X: 4 groups of rows, each row roughly a mix of its group's hidden directions
X (143 x 12)
[[ -3  -9  -1  32 -48 -50  38  -4  59   8  27  13]
 [-67  55  21 -17 -19   2  34   1  37  11  22  -1]
 [ -5  23  55 -15  33  71 -12  -9 -33  -7 -19   6]
 [-22  14  17   0  18 -41  54 -34  50   2 -27 -39]
 [ 22  42 -10 -12 -25 -50  52  -3  10  26  46  26]
 [ 61 -20 -43  29  11  22   2  24 -48  26  17 -22]
 [-16  19 -17  18  -6  52  23 -41  53 -46 -18 -16]
 [ 52 -45 -33  49 -19 -37   3 -31   4 -11 -10 -25]
 [-38  82  32 -14   4  23   7  21  -6  33   0 -18]
 [ 46 -38  31  44 -15 -22  17 -50  19 -12 -31 -16]
 [-20  -8  31 -16  21 -52  24  -7  44  15 -49 -41]
 [ -2 -40   9   2  -5  38 -22 -47  19 -66 -21  29]
 [ 43  19 -53  15  17  -1  -7  21 -63  29  28 -15]
 [ 21 -56  29   6  31   5 -50  38 -40  15 -23   9]
 [-16  34 -60 -23  13 -27 -32  -4 -61   2  16 -18]
 [ 51 -45 -27  39 -22  36  -4 -13  32 -39  -6  19]
 [ -4  26 -22 -13  19 -86 -41  13 -18  13 -18  -4]
 [  8  42  19   7  40  64 -30  12 -48  -3   0  20]
 [-47   6  46 -40  17 -54  12  -3  -7  31 -21 -32]
 [  5  18 -22  26 -65  -9  22 -19  33 -16  49  37]
 [-29   0  30 -18  55 -44  12 -25 -27  17 -31 -45]
 [  1 -10  18 -39   4 -75 -48  20 -22  15 -16  25]
 [-41  21  17  21  45  67   0 -32  -7 -33 -13 -13]
 [ 10 -37 -36 -23 -19 -55 -47 -32 -29 -31  -7  12]
 [-27  68  35 -29  10  28  31  22  33  14   8  25]
 [ 29  33 -63 -23  -3 -38 -24 -39 -30 -24 -12 -13]
 [ 53 -48 -56  20  -9 -25  27 -19  19  -9  -8 -29]
 [-62  -5 -17 -34  46 -34   6  46  12  23   1 -16]
 [ 12  -9  32  14   0  44   3 -29 -73  -2  41  24]
 [  7  22 -46  -2 -29 -60   2   7 -21  38   9 -51]
 [-28  14  15   1 -26  40  -4 -28  31 -51  20  59]
 [  6 -38 -15  21 -49  12  63 -14  38   0  38 -10]
 [ 36  17  12 -19 -55 -47 -20   9 -16  17  27  51]
 [ -7  51 -21 -21 -27 -57  40 -40  22   5   3 -25]
 [  9  51  10  21  -9   5  28 -76  21 -36 -12  -5]
 [-54  -4  15  36   3  61   4 -17 -20 -23  45  20]
 [-21 -26  36 -20 -17 -18  46  43  53  39   9   1]
 [ 32 -35 -47  22 -27  34 -14  48 -12   7  41  24]
 [ 17 -51  -9 -21 -14 -29 -12   8 -41  -1  46  58]
 [ 47 -68 -11  33 -34  28 -21  11 -23  -5  18  18]
 [ 66 -27 -64  35  -7  -1 -17  -9 -12 -25   8  11]
 [-14 -44  25   2  21  -4 -52  59  -9  28 -35 -19]
 [ 55  20 -14 -48 -52 -17 -22 -18 -41   2   5  18]
 [ 55   9 -38  40 -23  36  18 -35  29 -36   0   7]
 [-15  53 -32  20 -14 -54  36 -42  17  -7  29  -4]
 [ -1 -57 -35  12  -4  32  -1  46  60 -11 -13  -7]
 [ 25  37 -14  19  -4  20 -22   1 -60  -1  50  48]
 [-37   3 -14   6  14  22  64 -12  67 -14   2 -23]
 [ -1  54  -2  -6  18 -48 -29  33   3  34 -41 -36]
 [  1  33 -31  26  -9 -27  33   6  53  20 -21 -59]
 [ 20 -33  38 -13  10 -38 -43  29 -51  26   3  35]
 [ 14  12  -8  21 -24  24  17  -7 -72  32  54 -17]
 [-52  49  47  -5  36  43  -4  12  19   1 -27  -9]
 [-58  60  53 -19  24  24  -3  -8   4  -5  -8  12]
 [-19 -33  25 -27  41 -24 -26 -11 -40   9 -47 -45]
 [-51  -3  62 -46  23 -19 -18  23 -21  27 -16  -1]
 [-28  50  52 -46  -2 -49  -8 -14 -20  21  -8  10]
 [-17  -2 -55 -16  -2  37 -37  47  48 -25 -21   2]
 [  2 -44 -43 -23 -69  31 -19   5 -23  -6  28  -8]
 [-13  33  -6  -3 -44 -20  62 -32  53   0  20 -10]
 [ 22  39 -74  22   0 -22  36 -27  -1  -9  34  -7]
 [-13 -47   6  11  36 -45 -30  18  41 -11 -53 -10]
 [ -6   3 -10  50   9   9 -17  38  53  11 -44 -48]
 [ 27 -41  34 -15  -3 -39 -39  17 -23   1   6  64]
 [-20 -47   0 -11  61   2 -24  16 -46  11 -26 -40]
 [  8  85  -7  16   2  -5  25   1  45  14 -23 -29]
 [ -7  12 -24  16 -35  13  58 -29  66 -20  15  -9]
 [ 21 -38 -56   0  18  -1 -23  36 -56  23  13 -27]
 [ -1  10 -20  16 -45  20  55 -50  43 -25  21 -10]
 [ -5  62 -13  40   4  36  48 -32  28 -11  11 -21]
 [ 40 -42   2   5  -7  -9  -9   3 -77  24  37  16]
 [  3  41 -26  10   9 -20  24  43 -18  60  18 -45]
 [  3  -4 -46  38   7 -13  55   5  41  17   4 -54]
 [-28  47  26 -18  28  21  -3   5  52  -9 -58 -22]
 [  5 -60  13   6  28 -48   5  17  26  19 -44 -40]
 [ -6  37  44 -26  36  37 -25  22 -58  24  -8   5]
 [-47   1  -6   2 -19 -54   2  30  46   2  36  44]
 [-40  15 -65 -15  35 -28  17   2 -30  11  26 -39]
 [ 27 -13  22   7   7  50 -62  28 -35 -12  -8  42]
 [-51  37  13  -2 -15 -22  30 -40  61 -26  -5   0]
 [  8   5  17 -23  35  13 -62  24 -63   1  -8  32]
 [ -8  31 -11   3  40  -1   0  33 -66  48  22 -29]
 [-66  23  28 -11  38 -23 -21  41  28  16 -27 -11]
 [-22 -54  21 -38 -20 -45  21   2   2  33 -14 -48]
 [ 15   8 -15 -12 -49 -11 -13 -28 -74   9  46   5]
 [ 17  29  10   6  -8 -25 -27  -7  68 -27 -60  10]
 [ 13 -52 -10 -13  30  54 -34 -10 -36 -41  -8  24]
 [-41  75  36 -16   6  33  -6 -18  12 -22  -4  30]
 [  2  15 -30  -5   6   0   5  35 -52  55  15 -58]
 [-23  87  12  10  22   8  17  -4  13  18 -21 -41]
 [ 14 -21  17 -15 -15  57 -68  12 -33 -21 -20  24]
 [-50 -41  64  -5  15  44 -10 -12 -16 -17   4  21]
 [ -6  92  27  -9  25   4   9  -9  23   5 -32  -9]
 [-64  22 -14 -44  29   3  16  29  46   3 -20 -26]
 [ -9  45 -14  25 -39  28  50 -10   8  10  60   8]
 [ 28  74 -48  -7  -7   5  14 -25  -4   1 -16 -44]
 [  1 -40  16   5  48  70 -16  41 -25   3  -6   7]
 [ 14   3 -34 -16 -51 -49  15  11  -6  17  57  35]
 [-14  37 -34 -16  28 -62 -21   5 -54  20  16  -7]
 [-28  -1 -37 -15  52 -14 -23  63  32   9 -28 -14]
 [ 30 -14  10   4 -39 -42 -32  11 -59  27  34  28]
 [-20   8 -11  51 -10  31  50 -20  62 -20  11 -16]
 [-13   9 -53  29  48 -50 -36  -6 -37 -15  11   6]
 [-56  25  45 -27 -16  -8  46  -1  36  28   1 -28]
 [ -7 -52 -47  20  26  44 -13  -3 -51 -16  21 -20]
 [ 52  -1 -17  -7  21  17 -49  20 -69   4   0  21]
 [  0 -80  21 -18  -2   0 -24   2 -20 -21  16  53]
 [ 16 -49   3 -38 -14 -16   3 -12 -42  -8  44  57]
 [ 16  51  13  -2  51  36  -9  48   4  27 -38 -18]
 [  2 -64  -8 -14  -2 -30 -38  46 -44  32   7  -8]
 [ 46  35 -54  33 -12  -9 -43 -15 -30 -24  11  24]
 [-35  17  28 -25  11 -55  38 -18   4  33 -16 -51]
 [ 69 -40 -60  34 -20  -4   3  -7  -1 -12   7  -6]
 [-34  63  33 -49  17 -10 -21   7 -41  21   0  11]
 [ 32 -23 -19  36 -18  28  53 -16 -15   1  62  19]
 [ 19  23 -28  50  23  50   2 -12  41 -46  -6  24]
 [ 32 -39 -34  41 -18 -51  35  15  15  24  36  -1]
 [-12  12 -15  65   6 -24  16  19  76  -1  -7  -7]
 [ 31 -39 -27 -13 -23 -75 -34  28   0  13  -4  15]
 [-12   3   4 -24  14 -12 -18  40 -72  40  42  19]
 [ 13 -15  34 -22  -2 -61 -26  39   5  20   5  59]
 [ 33 -52 -36  29 -15   2  38 -12 -23  -2  58  14]
 [-38 -30  31 -45  32 -23  -8  49 -13  40 -16 -19]
 [-14  16 -12  31  91  27  -1  28   7 -11  -8  12]
 [-31 -16  17  26 -48   6  41 -51  38 -27  28   6]
 [-19  11 -25  40 -30 -73  12 -17  48  -3   9 -11]
 [ -8   0 -14  16 -46   1  61 -15  66   0  15 -24]
 [  2  37 -21  34  -5  30  63   2   9  30  29 -45]
 [  9  30 -18  21 -21  66   6   3   3 -24  46  50]
 [-43 -40  22  -2 -18 -32   7 -20  69 -30 -18  11]
 [-21  26  28 -14  29  39  -3 -58  -6 -53 -11  32]
 [-20 -41  25 -12  52  22 -53  10 -32 -25 -23  27]
 [-54  25   6 -21  42 -66 -28  -8 -28   3  -8  -1]
 [ -9  13  27 -29  39 -10 -58   4 -63   7 -31  -3]
 [-25  -6   5 -38  19  61   7 -11 -51 -17  40  31]
 [ 29 -18 -22  13   3 -26 -31 -12 -86  12  24  -2]
 [ 55 -16 -40   5   5  13 -28  36 -61  22  21   5]
 [ 19  54  18  -8 -45  30  29 -11   0   3  45  47]
 [-46  51 -28   8  -3  14 -27  14   6 -26  40  53]
 [ 16  16 -24  43  -3  49  34 -34   7  -6 -11 -62]
 [  1 -32  46   5  43  15 -48  -3  -3 -21 -61   0]
 [ 19 -43 -32 -37  14  10 -33 -25 -59 -17 -23 -29]
 [  9  22  -3  18   6 -28 -16  15 -24  44 -36 -76]]
which group is each row in? (one row of each group first)
[ 40 -24  29  10 -21   0 -35 -32 -76   0   5  10] : <93>
[ 46 -70 -32 -12  -8  26  -9   4 -19 -24  20  37] : <131>
[ 40 -23 -35   8 -43 -27   9 -41  46 -39 -11  12] : <49>
[-14  21   5  -2  44  43   5  -8   5   0 -54 -65] : <111>

[-25 -87  16  -8   1 -33 -31  27  14  -4 -12  14] : <49>
[ 11  34 -19   6 -26 -21  52 -49  29 -23  38  32] : <131>
[-22 -53  13 -14   0 -26  34   6  53  14 -31 -48] : <93>
[ 19 -35  -7 -49  44  27 -19  -9 -55  -8 -32 -24] : <111>
[ 48 -62 -35  -5  -2  -8  39 -10  13 -19  29  36] : <111>
[-28   8   4  -3 -23 -42  57 -29  51  10  -3 -42] : <49>
[-20  29 -11  -3 -52 -65  11 -52  12  -7   6 -20] : <131>
[-45 -26  54 -29  14  -7 -18 -31 -34 -22  13  44] : <131>
[ -2 -54  31 -42  11 -32 -44  32 -36  20 -19   9] : <49>
[ 32 -25  11 -42  41   7 -23   8 -65  18 -31 -22] : <111>
[ 46 -16   1  32 -73  -3  25 -24  29  -6  24  19] : <93>
[ 30 -78 -27  25 -12 -30   6  -8 -30  13  10 -33] : <93>
